Here are some points:
array([-28., -16., -10., -24.,   8.,  12.,  34.,  36.,  26.,  24.,  13., -13.,   6.,  -3., -31.,  -5.])
array([ 15.,   1., -10.,  27., -55.,  63.,  49.,  11., -11.,  26., -34.,   7.,  19.,  47.,   2.,  62.])
array([  70.,  -34.,   -9.,    5.,  -42.,  -29.,  -73.,   20.,   32.,  -47.,   56.,   52.,  -35., -127., -100.,  -82.])
array([  88.,  -41.,  -11.,   10.,  -58.,  -40.,  -84.,   34.,   40.,  -55.,   71.,   63.,  -46., -127., -127., -113.])
array([-28.,  13., -27., -15.,   7.,  69.,  11., -58., -27.,  20.,   6.,   9.,  24.,  32.,  70.,  24.])
array([  4., -39., -59.,  67., -46.,  91.,  46., 103., -45., -13., -44.,  56., -33.,  74., -78.,  10.])
array([-13.,  35.,   5., -40.,  17., -31.,  31., -16., -13.,   6.,  35., -33.,  23., -36.,  31., -41.])
array([-25.,  -5.,  21.,   4., -33.,  19.,  35.,  47., -40., -34.,  -3.,   6.,  27.,  28., -10.,  31.])
array([  13.,   62.,   37.,  -42.,  117.,  -29.,  -91., -127.,   60.,  -39.,   31.,  -16.,  -24.,   11.,   58.,   35.])
array([-30.,  48.,  21., -41.,  18., -38.,  58.,   3., -15.,   5.,  34., -40.,  24., -14.,  26., -38.])
array([ 47., -10., -40.,  89., -54., 113.,  70., 114., -25.,  29., -21.,  51.,   9.,  57., -89.,  62.])
array([ 25.,   9., -16., -12.,  -7.,  -9., -10.,  -6.,  25.,   7.,  14.,   0., -21.,   1., -31.,   1.])
array([-23.,  31.,  20., -10., -15., -21.,  23., -31., -12.,   3., -16., -33.,  29.,   7.,  24.,  -3.])
array([   8.,   80.,   44.,  -40.,  122.,  -27.,  -91., -127.,   59.,  -39.,   23.,   -5.,  -31.,   26.,   68.,   51.])
array([  7., -47., -24.,  24., -28.,  81.,  54.,  51., -10., -37., -29.,  -1., -46.,  11., -62.,  33.])
array([ 106.,  -29.,   -6.,   26.,   17.,  -15.,  -34.,  -14.,   65.,  -43.,   59.,  -21.,   33., -104.,  -70.,  -73.])
array([-46.,  20.,   6.,  24.,  -7.,  -6.,  32.,   8.,  10.,  42., -18.,  16.,   6.,  57.,  15., -15.])
array([-27.,  47.,  35.,  10.,  62., -40.,  -6., -45.,  36.,  -5.,  -8., -37., -27.,  69.,  29.,  54.])
array([-12.,  -2., -26., -30.,  15.,  13.,  25.,   9., -22., -17., -10.,  -5.,   2.,  25.,  18.,   4.])
array([ -66.,   21.,  -26.,  -65.,   95.,   17.,  -75., -127.,  -13.,   -3.,   -5.,  -22.,  -61.,   60.,  127.,   89.])
array([ -1., -39.,  38., -26., -31., -30.,  76., 102., -55.,  12.,  -3.,  19.,  26.,   1., -10.,  -6.])
array([ -3.,   1., -15., -14., -19.,  19.,  34.,  -3., -21.,   8.,  25.,  68.,  36.,   0.,  28., -51.])
array([-27.,  14.,  32., -50.,  14., -69.,  19.,  -6.,  10.,  -2.,  52., -40.,  21., -60.,   9., -76.])
array([ 51.,   5.,   5., -39.,   2., -38.,  13., -29.,  11.,  -5.,  -9.,  -2., -27., -86., -19., -36.])
array([ -1., -20.,   8.,  24., -11.,  20.,  -2.,  27., -34.,  -2., -41.,  27., -10.,  25.,   5., -18.])
array([-10.,  11., -36., -10., -32.,  -4.,  54., -11., -26.,  29.,  17.,  15.,  44.,  11.,  43.,  -4.])
array([-38.,  40.,  22., -16.,  -6., -14.,  15., -60.,  -5.,   5., -24., -42.,  34.,  26.,  36.,   7.])
array([-18.,  10., -23., -31.,  15.,  48., -10., -73., -24.,  11.,   5.,  -5.,  15.,   6.,  71.,  14.])
array([ 33., -30., -11.,  57., -87.,  96.,  69.,  66., -20.,   7., -51.,  68., -37.,  82., -86.,  47.])
array([-35.,  83.,  15., -10.,  85., -32., -52., -82.,  20.,  -8.,  -1., -50., -21.,  60.,  81.,  81.])
12 more points follow, each with its number after it:
array([ 29., -22.,   0.,  -5., -27., -29.,  -4., -17., -22., -17.,  40.,   7.,  19., -88., -25., -58.]) 0
array([-11.,   9., -38.,  -6., -25.,   1.,  53., -23., -30.,  32.,   9.,  12.,  34.,  14.,  47.,  -4.]) 1
array([ -77.,   88.,  127.,  -30.,  127., -127., -127., -127.,   87.,  -82.,   43., -127., -122.,   31.,   58.,  -54.]) 2
array([ 26.,  13.,  11., -69.,  57.,   8.,  20.,   1.,  11., -24.,  62., -15.,  17., -94.,  -3., -37.]) 3
array([  7., -38., -10.,   9., -16.,  42.,  11.,  64.,  -5.,   4.,  21.,  54., -11.,  28., -41.,  16.]) 4
array([  8., -18., -15.,  38.,  19.,  37.,  23.,  25., -48.,  13., -43.,   6.,   5.,  69.,  -9.,  35.]) 5
array([ -21.,   62.,   36.,  -56.,  127.,  -54., -110., -127.,   29.,  -32.,   41.,  -71.,  -53.,    6.,   94.,   19.]) 6
array([  27.,  -22.,    3.,  -57.,   86.,  -39.,  -66., -120.,   53.,  -29.,   54.,  -54.,   16.,  -49.,   23.,  -45.]) 7
array([ 28.,   8.,   2.,   2.,   2.,  11., -22.,  25.,   9.,   4.,   5.,  12.,   2.,  38.,  -4.,  23.]) 8
array([  54.,  -93.,   33.,  -63.,    4., -124., -127.,  -56.,   43.,  -34.,   92.,   -5.,   10., -127.,  -24., -127.]) 9
array([   4.,  -28.,  -22.,   84., -127.,  105.,   27.,  102.,  -27.,  -14.,  -45.,   44.,   19.,   85.,  -70.,   50.]) 10
array([ 22.,  -7., -14.,  11., -53.,  21.,  14.,  20., -20.,  26.,  -7.,  11., -43.,  58., -65.,  42.]) 11
Which of these numbered points is nearest to each point below, ignoring the 2 directions in which the first points spread most? Its number follows each.
array([-15., -44., -52.,  36., -54.,  36.,  44., -10., -14., -10., -27., -25.,   7.,  60., -33.,  22.]) > 7
array([ 23.,  -4., -10.,  -3., -67.,  28.,  -7.,  -7., -20., -37.,  19.,   1.,  42., -44., -14., -14.]) > 0
array([-13.,  -5., -17.,   4.,  -2.,  53.,  53.,  57., -24.,  -9., -33.,  63., -14.,  83., -12.,  60.]) > 4
array([-17.,   1., -10.,  -8.,  12.,  26.,  49.,  57., -14.,  -8., -25.,  44., -17.,  78.,  13.,  57.]) > 4
array([ -21.,   50.,   49.,  -37.,   92., -103.,  -51.,  -81.,   56.,   12.,   35.,  -33.,  -44.,   18.,   33.,    2.]) > 11
array([-25.,  30.,  -6.,  -6.,  66., -37., -22., -18., -26.,  26.,  -6., -17.,  -8.,  41.,  20.,  -5.]) > 5
array([   6.,  -29.,  -30.,   84., -126.,  112.,   23.,   89.,  -22.,  -10.,  -36.,   48.,   31.,   81.,  -54.,   46.]) > 10
array([ 27.,  10.,  12.,   0.,   9.,  -3., -22.,  29.,  10.,   0.,  10.,  10.,   4.,  35.,  -4.,  13.]) > 8
array([-37., -20., -11., -30.,  21.,   7.,  38.,  41.,  37.,  23.,  19., -19.,  19., -20., -25., -18.]) > 3
array([ -5., -18.,  -7., -18.,   2.,  48., -19., -62., -36., -23., -11.,  23.,  38., -46.,  42., -51.]) > 0
array([ 11.,  24.,  27.,  58., -31.,  29., -23.,   1.,  -5.,  18., -11.,   3., -37.,  -1., -69.,  32.]) > 11
array([  24.,  -39.,  -37.,  -67.,  -33.,  -67.,  -21.,  -45.,  -11.,   10.,   43.,   -7.,   21., -127.,   36., -104.]) > 1
array([-40.,  16.,  13., -55.,   5., -19.,  60., -38., -29.,  36., -14.,   9.,  43.,  62.,  76.,   6.]) > 1
array([ 18., -39.,  12., -19.,  20., -10., -25.,  28.,  24.,   3.,  23.,  23.,  27., -85., -42., -46.]) > 4
array([  32.,   -5.,   -4.,  -96.,   36.,  -42.,  -97., -124.,  -11.,  -35.,    6.,  -62.,  -16., -110.,   61.,  -32.]) > 0
array([ -60., -119.,  103., -127.,    5., -127., -127., -127.,  127.,  -62.,  127.,  -26.,   18., -127.,   92., -127.]) > 9
array([-16.,   4.,  -8.,  47., -37.,  54., -11.,  34., -27.,  -3., -31.,  35.,   9.,  47., -56.,  28.]) > 10
array([ -5., -28.,  13.,  21.,  -9.,  18.,  -1.,  27., -39.,   1., -39.,  27.,  -9.,  27.,  10., -25.]) > 5
array([ -41.,  -97.,   79.,  -72.,   97., -127., -124., -127.,   91.,  -62.,   71.,  -94.,  -29., -127.,   70., -127.]) > 9
array([ 30., -15., -31.,   9., -51.,  22.,  21.,  11.,  -4.,  -3.,   8.,  25.,   3., -33., -27.,  -3.]) > 0
array([ 36., -46., -33.,  21., -13.,  88.,  65.,  22., -21.,  59., -65.,   7.,  27.,  75., -30.,  13.]) > 7
array([ 11., -40.,  17., -25.,  41.,  -6., -24.,  21.,  21.,  -7.,  21.,  20.,  27., -80., -32., -51.]) > 4
array([ -2.,  20.,  44., -31.,  62.,  -5., -21., -47., -15.,  12., -31., -49., -41.,  83.,   8.,  42.]) > 6
array([-13.,   4.,  20., -21.,  51., -83., -32., -23.,  -1.,  -8.,  32., -36.,   1., -48., -17., -18.]) > 5
